[[144 129 106]
 [140 149 146]
 [104 116 125]
 [110 148 140]
 [100 135 145]]
->
[[144 140 104 110 100]
 [129 149 116 148 135]
 [106 146 125 140 145]]

[[118 107 121 130 116 142 150 143 121]
 [132 114 132 127 132 121 145 121 118]
 [133 130 131 126 136 125 124 117 126]
 [128 139 126 129 120 125 117 135 138]
 [118 124 120 132 105 132 138 156 136]
 [128 151 125 128 126 129 103 132 143]]
->
[[118 132 133 128 118 128]
 [107 114 130 139 124 151]
 [121 132 131 126 120 125]
 [130 127 126 129 132 128]
 [116 132 136 120 105 126]
 [142 121 125 125 132 129]
 [150 145 124 117 138 103]
 [143 121 117 135 156 132]
 [121 118 126 138 136 143]]

[[128 114 138 150 117]
 [131 113 116 136 108]
 [114 138 108 110 129]]
->
[[128 131 114]
 [114 113 138]
 [138 116 108]
 [150 136 110]
 [117 108 129]]

[[113 124 149 151 138 151]
 [123 137 134 133 138 133]
 [121 127 141 142 135 143]
 [128 141 128 126 138 127]
 [121 114 149 152 131 153]
 [114 120 151 153 136 154]
 [118 147 132 129 144 130]]
->
[[113 123 121 128 121 114 118]
 [124 137 127 141 114 120 147]
 [149 134 141 128 149 151 132]
 [151 133 142 126 152 153 129]
 [138 138 135 138 131 136 144]
 [151 133 143 127 153 154 130]]

[[121 109 110 135 132 112 131 133 129 129 119 123 132 136]
 [116 105 110 134 134 111 136 134 129 131 120 126 134 142]
 [131 118 139 124 123 139 132 123 126 121 110 123 150 117]]
->
[[121 116 131]
 [109 105 118]
 [110 110 139]
 [135 134 124]
 [132 134 123]
 [112 111 139]
 [131 136 132]
 [133 134 123]
 [129 129 126]
 [129 131 121]
 [119 120 110]
 [123 126 123]
 [132 134 150]
 [136 142 117]]

[[127 114 137 140 123]
 [131 130 124 124 127]
 [150 113 119 122 114]
 [122 142 125 122 136]
 [115 128 139 138 134]]
->
[[127 131 150 122 115]
 [114 130 113 142 128]
 [137 124 119 125 139]
 [140 124 122 122 138]
 [123 127 114 136 134]]

[[157 138]
 [132 138]
 [141 133]
 [137 132]
 [119 141]
 [120 127]
 [141 117]]
->
[[157 132 141 137 119 120 141]
 [138 138 133 132 141 127 117]]
---
[[119 119 135 145 119 134]
 [139 136 116 119 120 140]
 [141 108 133 144 121 135]
 [114 131 143 121 126 131]
 [131 105 129 131 128 141]
 [135 139 133 145 133 117]
 [127 142 128 127 126 124]
 [124 110 141 143 143 139]
 [129 122 129 132 133 131]
 [134 121 122 136 128 136]
 [124 125 131 132 121 114]]
->
[[119 139 141 114 131 135 127 124 129 134 124]
 [119 136 108 131 105 139 142 110 122 121 125]
 [135 116 133 143 129 133 128 141 129 122 131]
 [145 119 144 121 131 145 127 143 132 136 132]
 [119 120 121 126 128 133 126 143 133 128 121]
 [134 140 135 131 141 117 124 139 131 136 114]]

[[130 126 125 130 128 127 129 119]
 [124 129 131 127 128 128 136 122]
 [124 129 127 127 127 128 129 125]
 [125 128 129 127 128 128 133 115]
 [127 129 129 126 129 128 119 150]
 [132 130 129 128 129 128 124 116]
 [128 128 127 128 128 128 131 121]
 [132 127 128 130 130 128 121 118]
 [132 127 128 130 128 128 124 130]
 [129 128 127 130 129 128 124 104]
 [131 127 128 129 128 128 130 141]]
->
[[130 124 124 125 127 132 128 132 132 129 131]
 [126 129 129 128 129 130 128 127 127 128 127]
 [125 131 127 129 129 129 127 128 128 127 128]
 [130 127 127 127 126 128 128 130 130 130 129]
 [128 128 127 128 129 129 128 130 128 129 128]
 [127 128 128 128 128 128 128 128 128 128 128]
 [129 136 129 133 119 124 131 121 124 124 130]
 [119 122 125 115 150 116 121 118 130 104 141]]

[[123 110]
 [120 111]
 [133 156]
 [111 123]
 [100 154]
 [116 107]]
->
[[123 120 133 111 100 116]
 [110 111 156 123 154 107]]

[[122 121 130]
 [153 112 118]
 [139 131 128]
 [113 139 131]
 [126 127 121]
 [132 130 127]
 [148 133 128]
 [122 130 113]
 [121 112 130]
 [133 137 141]
 [116 122 137]]
->
[[122 153 139 113 126 132 148 122 121 133 116]
 [121 112 131 139 127 130 133 130 112 137 122]
 [130 118 128 131 121 127 128 113 130 141 137]]

[[120 118 104 124 127 128 130 130 132 130 129 129]
 [120 119 115 129 130 129 128 129 132 133 130 126]
 [120 118 107 126 128 129 130 129 128 129 131 132]
 [120 124 138 128 130 128 125 127 134 138 120 117]]
->
[[120 120 120 120]
 [118 119 118 124]
 [104 115 107 138]
 [124 129 126 128]
 [127 130 128 130]
 [128 129 129 128]
 [130 128 130 125]
 [130 129 129 127]
 [132 132 128 134]
 [130 133 129 138]
 [129 130 131 120]
 [129 126 132 117]]

[[132 123 120 137 115 121 121]
 [140 128 141 110 133 130 119]
 [126 135 128 116 131 132 127]
 [139 128 132 134 102 138 128]
 [132 133 122 122 122 120 125]
 [119 120 134 121 133 136 142]
 [127 115 115 141 141 130 123]
 [137 137 126 132 129 130 121]
 [141 131 136 121 126 118 116]
 [133 120 120 125 116 126 136]
 [131 127 114 114 127 130 135]]
->
[[132 140 126 139 132 119 127 137 141 133 131]
 [123 128 135 128 133 120 115 137 131 120 127]
 [120 141 128 132 122 134 115 126 136 120 114]
 [137 110 116 134 122 121 141 132 121 125 114]
 [115 133 131 102 122 133 141 129 126 116 127]
 [121 130 132 138 120 136 130 130 118 126 130]
 [121 119 127 128 125 142 123 121 116 136 135]]

[[111 146 133 133 130 117 128]
 [116 115 123 130 114 116 132]
 [108 111 128 141 111 132 120]
 [106 127 125 135 118 110 126]
 [107 114 126 125 119 116 128]
 [120 125 133 136 136 113 126]]
->
[[111 116 108 106 107 120]
 [146 115 111 127 114 125]
 [133 123 128 125 126 133]
 [133 130 141 135 125 136]
 [130 114 111 118 119 136]
 [117 116 132 110 116 113]
 [128 132 120 126 128 126]]

[[132 140 150 100 121 121]
 [142 144 142 110 118 135]]
->
[[132 142]
 [140 144]
 [150 142]
 [100 110]
 [121 118]
 [121 135]]
